[ 95 103  98  97  96 161 160  96 102 160 160  96 101 103]  Parel
[ 93 103  98  97  96  95 160 162 159 161 166  99  98  95]  rezod
[ 98 147  98  97  97  95 160 162 147 146 146 111  97  98]  zupig
rest: [ 93 103]  [ 98  97  96  95 160 162 159 161 166  99  98  95]
rest: [ 93 103  98  97]  [ 96  95 160 162 159 161 166  99  98  95]
which: [ 98 147  98  97  97  95 160 162 147 146 146 111  97  98]  zupig
count Parel: [103]  2
count Parel: [96]  3
count zupig: [98]  3

[150 147 149 148 145 107 106 107 106 106  91  94] = suzes
[149 147 148 150 148 148 107 107 107 105 148 148] = guri
[149 111 150 150 148 106 106 107 107 105 150 152] = zura
[149 106 150 150 148 106 106 107 106 105 150 152] = sipi
[ 96  99  92  93  95 160 160 160 157 161 160  96] = lefi
rest: [148 148 107 107]  [107 105 148 148]
count lefi: [157]  1
count guri: [108]  0
rest: [148 106 106 107 107]  [105 150 152]
which: [ 96  99  92  93  95 160 160 160 157 161 160  96]  lefi

[120 128 133 122 126 132 131 130 129 123 132 124] -> veve
[117 128 133 119 125 133 133 127 128 121 133 124] -> veki
[131 128 126 130 130 126 126 129 127 129 127 125] -> Zeti
[131 128 126 130 130 126 126 129 127 129 127 129] -> rul
[ 89 129 149  93 118 150 148 130 134 101 146 117] -> Famam
[ 88 128 150  94 118 147 149 130 136 101 144 116] -> gen
[131 128 128 130 129 127 126 129 127 129 126 129] -> gabi
[116 129 133 119 126 134 133 129 130 120 134 124] -> fop
[101 128 140 106 122 140 141 131 132 112 140 121] -> Fiva
[ 88 129 149  93 117 149 148 131 135 102 145 116] -> Lizu
count Zeti: [129]  2
rest: [149 148 131]  [135 102 145 116]
count Zeti: [126]  3
again Fiva:   [140]

[133 132 129 126 129 127 121 126 121 125 134 131 127 130 129 127 128 126
 128]  vodup
[140 133 118 108 139 116 107 115 134  95 137 131 123 142 137 107 131 117
 123]  Gavi
[155 152 132 116 135 123  88 115 123 123 134 130 123 123 130 119 130 116
 128]  rokam
rest: [130 123 123]  [130 119 130 116 128]
which: [140 133 118 108 139 116 107 115 134  95 137 131 123 142 137 107 131 117
 123]  Gavi
rest: [134 130]  [123 123 130 119 130 116 128]
count rokam: [123]  5
which: [133 132 129 126 129 127 121 126 121 125 134 131 127 130 129 127 128 126
 128]  vodup
rest: [130 119]  [130 116 128]

